Where one turn sends some rows of the set: a few examples, then the rows asked:
gufem: [ 39 -11  17  -8  18  16 -30   4 -29  20   4  21   7 -25]
tad: [  7  13  -1   6  27  25 -41   7   7  22  -1  27  23  -4]
mupa: [  4  -7  15  10  -4   0  30  39 -21  27 -38  10   5  22]
baruv: [  6 -18   6   2  24   0 -20   8   1  20  20   3 -41   8]
zom: [  4  16  16   3  34 -32  -2   1   6  23 -58  29  -2 -10]
Nelov: [ 21 -10  -8   3  22 -18 -15   4  12  46 -25  15 -45  19]
val: [ 24 -12  32  -2  -2  -7 -29  24   1  26 -33  20  16 -39]
dugu: [ 13  -3  21  12  12  28  -5  28   2  65   4  14   0 -10]
mafa: [ -4   6   9   7  22 -42 -22  23  33  19 -26  34   3   5]
fonu: [ 30   5  17 -16  26 -14 -43  24 -38  24 -21   4 -34   9]
Zov: [ 18   9   0  17  15 -10  13  23  31  38 -20  13  31   3]
Tefom: [ 11  -6  12  11  19 -20  11  22 -31  18 -57  36 -19   3]
degeb: [ 21  16  -2   5   6  24 -12  16 -22  24  -1  17 -30  36]
bine: [ 11  -2  23  11  18  -5  -3  37 -24  20   7  10  20 -38]
vufe: [-16  15  35  -2  -6 -22  12  30  -6  23 -21  29  15  11]
masab: [ 19  15  32 -16   6   4 -32   5 -12  36 -13  33  26 -23]
Gapo: [ 11  -7  -1   5  36 -33 -14  18 -17  -2 -56   8  13  -1]
razet: [ 23  -5 -13   1  22   7 -58   7   2  18 -25  39   5   6]
som: [ 45  -9   0 -15  11  -3 -33   1  13  45 -43   6  11   1]
pefa: [ 37 -21  12  -5   1 -18 -27  22  11  26 -52  -7 -17 -10]
vani: [ 16  18  11   1  12 -29   1  15   1  10 -34  -6  40   2]
ruk: [ 18   9   2 -14  27 -46 -22  38 -15   4 -32  16  -2  27]
Dakev: [-24   5  25   4  19 -23 -15  18  12   2 -37  10  20  -4]
Kun: [ -7  -5   2  -9  24 -13  -7  35 -19  35  15   8 -27  33]
ledu: [ -5   8  16  33   0 -12  23  15   9  13 -18   5  16  -2]
mopu: [  6 -13  17 -12  30   7 -30  20 -28  12  26  10  -9  -5]
fitip: [ 14  17  10   6  19  -9  -6  18 -35  23  31  18  14  -7]
Peman: [ 32  31  13   1  24 -23  15  22 -37  18 -29  29 -14   9]
Totus: [  3  25   5   8  17  35 -12  12  -8  25  14  14   1  15]
punad: [ 12 -14   8  14   6  -5 -40  26  25  43   7   4  15  -7]
dogo: [  4 -11   0 -14  32 -25   8  39 -12  31 -54  16   4  25]
bufas: [ 13  23  27  -9  14  11  25  34 -10  44 -30  26  13  10]
Gigu: [ 38   9  14   4  25  19  -1  23 -41  49 -10   3 -25   0]
lazi: [ -7  -7  19   1  28  -7   9  48 -25  23   7  -5 -22  -4]
zadov: [ 14   3  -4  26  13 -35  31  25 -18  25 -20  27   0  11]
Deru: [ 14 -12   9   7  20 -21   0  27  -2  27 -24  -9 -55   3]
lin: [ 32 -31   2  -5   6  11 -22   5  15  35 -10  -5 -27  12]
geka: [ 32  -3 -14   0  10   5 -39  12 -15  19 -27  33 -29  31]
zusef: [ 19  -4  10   7  15 -32 -62  14   3  19  -6  11 -18  -5]
Led: [ 40 -23  21 -13   0  22 -31   0  -2  37 -22  23 -10 -13]

Led -> lin
Tefom -> mupa
zom -> dogo
And these:
degeb -> Totus
dugu -> punad
Peman -> bufas
som -> Nelov
Deru -> lazi

Where one turn sends some rows of the set: a few examples, then the rows asked:
nutuz: [  7  20  -4  22  10  21 -15   9   3  36  26  -4  47]
Godis: [ -2 -30 -13  26 -19 -13   1  10   6  22  17  -3 -14]
Vas: [-12 -37 -20   3 -14   4   8  11  -9  33 -28  30  13]
supu: [-19 -16 -14 -17  12  -2 -12  -1 -38  24 -27  -2 -14]
Sinom: [ -2 -16  13   1 -10  25   3  13 -14  35   3  50  16]
Besu: [-11   5   5   6 -17 -11 -15  18 -25   8 -47   3  10]
duze: [  4  16 -21  10 -21  31  11  15 -10  24 -13 -32  26]
giko: [ -9 -29   0 -32  19   5  -3  14 -17  31  21   5   5]
linam: [-17   5 -31  -4  13  -9 -13  -9 -15  11  26   7 -17]
Fefuv: [22  2  9 32 10 17 -9 -4  9  4 28  0  5]
Lapa: [ 17   8  -4  31  15  19 -24 -20 -23  11  -7 -21   3]
Nov: [ 16  11 -10  29  19  14 -37  -2  -3  46 -13  33  14]
pazu: [  3  41   5   9  14 -19  11   0  -8  21  16  23   5]
Zibim: [-12  15   4  30  19 -11   0  30  -1  33 -25  21  33]
zuf: [ -5  13  -1   2  21  -5   1  10 -11  27  21 -42  16]
Lasoz: [ -7  41  -9 -12   5 -12 -16  21 -30  42  -9 -17   7]
fam: [-19  -5  -7   5   4   0  37  10 -21  43 -25  -4  28]
fudeg: [  8  39  22   3 -22  17   5   7 -14  29  15  -5  20]
Raf: [  2  -1  -5 -25   2  -7 -12  21  -7  56 -24  35   6]
kif: [ 13 -18 -27  36  10  -5  -9  21  23  26   3  21  19]
bara: [ 32 -26  13 -10   4   5 -18   5  10   6  -2  14   0]
ges: [ -8   9 -33 -18   3 -13  -3  35   6  43  -3 -19  17]
bobe: [-10  35 -25  25  -7   8 -37  14 -17  32  18   2   0]
kavu: [ 26 -11  15   4 -42   8   1   7 -13  23 -12 -11   0]
fiva: [ -5   9   8 -27   1  27  -4   7 -23  54 -25 -12   6]
Ros: [  9 -10 -18  39 -18  37 -10  -4 -11   5  -5  17  12]
Kaba: [ 14 -35 -42   3  15  23 -16  11 -11  22  -5  20   3]

supu -> fudeg
Godis -> Besu
And these:
fiva -> nutuz
zuf -> Ros
ges -> Lapa
bara -> fam
kavu -> Zibim
giko -> duze
Vas -> Lasoz

Where one turn sends some rows of the set: a few examples, then the rows asked:
zene: [ 10  -1  27  67  -3   8 -17   1 -23 -16 -39  -7  -4  22   6 -13   9  18
   7  -6 -34]
Boset: [-22  10   5  20 -36  -2  28 -30   7  11  14  28  -9  -7   9 -10  25  -1
   6 -26   3]
laga: [ -1   6  14   2 -12   9 -22   4   1 -14 -30 -18  28 -16 -20   3  -2  10
  10   9  31]
manaf: [ 19 -17  13  54 -18  12 -20   0 -33 -11 -35  -4   0  28  16 -18   9  16
   8 -13 -40]
fuso: [-16   6   3   0 -12   3 -19  12   9 -10 -36  -7  38 -18 -12  -3  16  15
   9  11  29]
reda: [ 15 -16   2  47 -10  15 -24   2 -32 -12 -34 -10  -1  23  18  -8   6  18
  -9 -12 -38]
daz: [-31 -31   4  29 -43   3 -20  22  27   4 -29  -3  -6 -19 -20 -37  30  11
  34 -15 -27]
bure: [-24   6  14   7 -28  -1  25 -12   9   6  13  24 -19 -15  14  -7  24 -18
   5 -31   6]
nifaz: [ 15  -4  13  65 -14  15 -17  -5 -35 -10 -33  -6  -4  17   8 -12  10   7
  -4  -7 -36]
zuviv: [ 13 -13   5  61 -14  11 -12   0 -33  -3 -24  -4  -8  34  15 -11  21   4
   8 -11 -39]
Pebe: [ -4   4   6  -5 -11  12 -17   9  13 -13 -37 -14  30 -26  -6  -8   6  17
  22  10  27]
sotos: [ 14  -4  15  67  -9  11  -6  -2 -35  -4 -32  -5  -7  14   4 -15   4  12
   1 -12 -40]
Seru: [ 20  -2  13  63 -15  10 -12 -13 -19  -2 -30  -7  -2  19  16 -16   6   4
  -8 -16 -45]
lim: [  2  -3   8  -4 -22   5 -20   5  10  -5 -28  -6  29 -23 -14  -8   2  14
  -4  12  33]
giv: [  7  -7  12  54 -12  12 -19   5 -33 -16 -34  -8   3  28   8 -17   7   4
  -5  -6 -45]
Zelib: [ -8 -51  -5  28  -4  16 -17  12  14  -9   8  28  18 -17  -5   4  21  -3
  44 -26 -24]
rolel: [  4   2   1   1 -18  10 -13  14   6 -14 -31 -17  39 -11 -12  -7   4  18
   2   3  31]
keda: [-27   4  26  31 -25  -7  21 -13   1  17  14  35 -14  -6  18 -16  21  -9
   4 -29  -2]
Dofo: [-34   9  18  23 -36  -5  24 -27   8   4   6  31  -8  -8  12   6  16  -2
   9 -28  11]
Vovo: [-20 -35  -2  17 -29   7 -35  30  33  22 -31  -4  -1  -5 -18 -22  20   2
  21 -16 -31]
favar: [-10  -5   6  26 -29   0 -32  30  18 -25  13  -1 -12  -7 -11   0   0   7
  42 -22 -44]
ner: [-26  14  19  20 -31  -4  21 -28  14   6  18  30  -9  -7  11  -4  14  -5
  14 -32  -1]
vumi: [-31 -49  -4  22 -19  23 -17  19  13   0  -1  30  23 -17   4  -1   9  -8
  41 -23 -22]
raz: [-25  -1   9  33 -31   7 -38  34  17 -16  -3  11  -7  -7   4  -3   1   5
  38 -35 -48]
gipe: [-16 -41  -2  18 -29  -3 -28  16  27  10 -18 -10  -5  -5 -31 -29  32   1
  27 -24 -25]
Mim: [ -2  -2   7   9 -11   1 -21  16   2 -16 -32 -27  36 -25  -1  -2   9  16
  18  13  24]
Gusip: [-27   4  15  21 -27  -8  31 -16   7   7  10  39 -11 -10  19  -4  19 -11
   0 -21 -11]
bapi: [-13   6  13  -7  -9   9 -16   4   9 -11 -29 -13  41 -15 -11  -9  18  21
  11  11  24]
tuvo: [-29   2  28   8 -18   6  30 -19  12   4   7  25  -6  -5  25 -11  12  -4
  16 -41   2]
Meper: [-18   9  -2   2 -11   6 -10   8  18 -16 -34 -15  28 -15  -5  -6   3   6
  21  14  33]
Nebo: [-15 -10  15  39 -24   7 -27  42  22 -18   4  20  -8  -4  -2 -10   9  10
  45 -30 -39]
zilam: [-27 -44 -15  15 -14  24 -15  12  16  -8  -6  25  12 -21  -5 -16  15  -5
  50 -24 -25]
bazen: [-30   5  23  16 -25  -6  30 -27   5   8   6  28 -13  -3  18  -1  21 -11
   9 -24  -2]
Vaf: [ -8 -42   1   7 -33  -5 -40  29  21  12 -22  -1  -6  -7 -18 -22  12   9
  26 -19 -34]
denok: [ 22  -4  11  57 -20  10 -17  -3 -28 -15 -32  -4   5  26   7 -22   5   2
  -2  -3 -42]
duva: [-25   2  20  22 -29  -3  31 -22   6   1   3  41 -20 -10  12   3  20  -4
   3 -22  -6]
sosef: [ -2  -8   5   7 -14  16 -18   2  12 -16 -30 -16  40 -15 -15   1   0  13
  13   8  32]
niro: [ 15 -13  16  61 -11  14 -14 -10 -20  -2 -30 -14  -8  24   4 -13  10  16
  -4 -14 -45]
Gobeb: [  0 -51  12  19 -13  21 -22  23  19  -7  -8  39  19 -14   7  -9  21  -9
  29 -33 -24]
dobob: [-23   3  21  18 -33   4  30 -13   8  10  13  37 -21  -6  14 -14  19  -7
  11 -27   0]
Kapuv: [ 18 -14  20  61  -5  10  -3  -8 -21 -15 -29 -11   3  26  16 -11  10  12
   0 -14 -42]
gov: [-27   9  14  10 -22 -10  34 -25   6   9   5  29  -7   0  15  -2  17  -6
  16 -30   0]
dut: [ -2   6   4   0 -19  10 -15   8  12 -14 -28 -18  40 -12  -4  -4  12  15
   4  12  30]
Gup: [-28   4   6  15 -26   4  30 -33   3  -2  12  33  -7   5  22 -13  19  -6
  10 -26  -9]
moson: [ -7  -1  11   3  -7  23 -17   4   6  -9 -30 -24  40  -6 -12  -2   3  15
   5  14  25]
fub: [  3  -3  -6  11 -28  13 -15   8  11  -2 -32 -19  40 -18  -1 -19  -2  23
  14  10  28]
neni: [ 14  -4  15  60 -15  18 -19  -2 -30   3 -37   2 -22  25   6  -6  -1  14
   9 -16 -33]
suvur: [-16  -4   3   8 -30  14 -38  26   8 -14   1  14  -9   1  -2   3  -3   9
  51  -8 -48]

raz -> Vovo
Gusip -> giv
And these:
gipe -> Zelib
fub -> tuvo
Seru -> moson
zene -> lim
nifaz -> dut
sotos -> rolel
keda -> reda
daz -> Gobeb
Nebo -> Vaf
Pebe -> dobob
denok -> bapi
Boset -> Kapuv
niro -> sosef
zuviv -> Mim

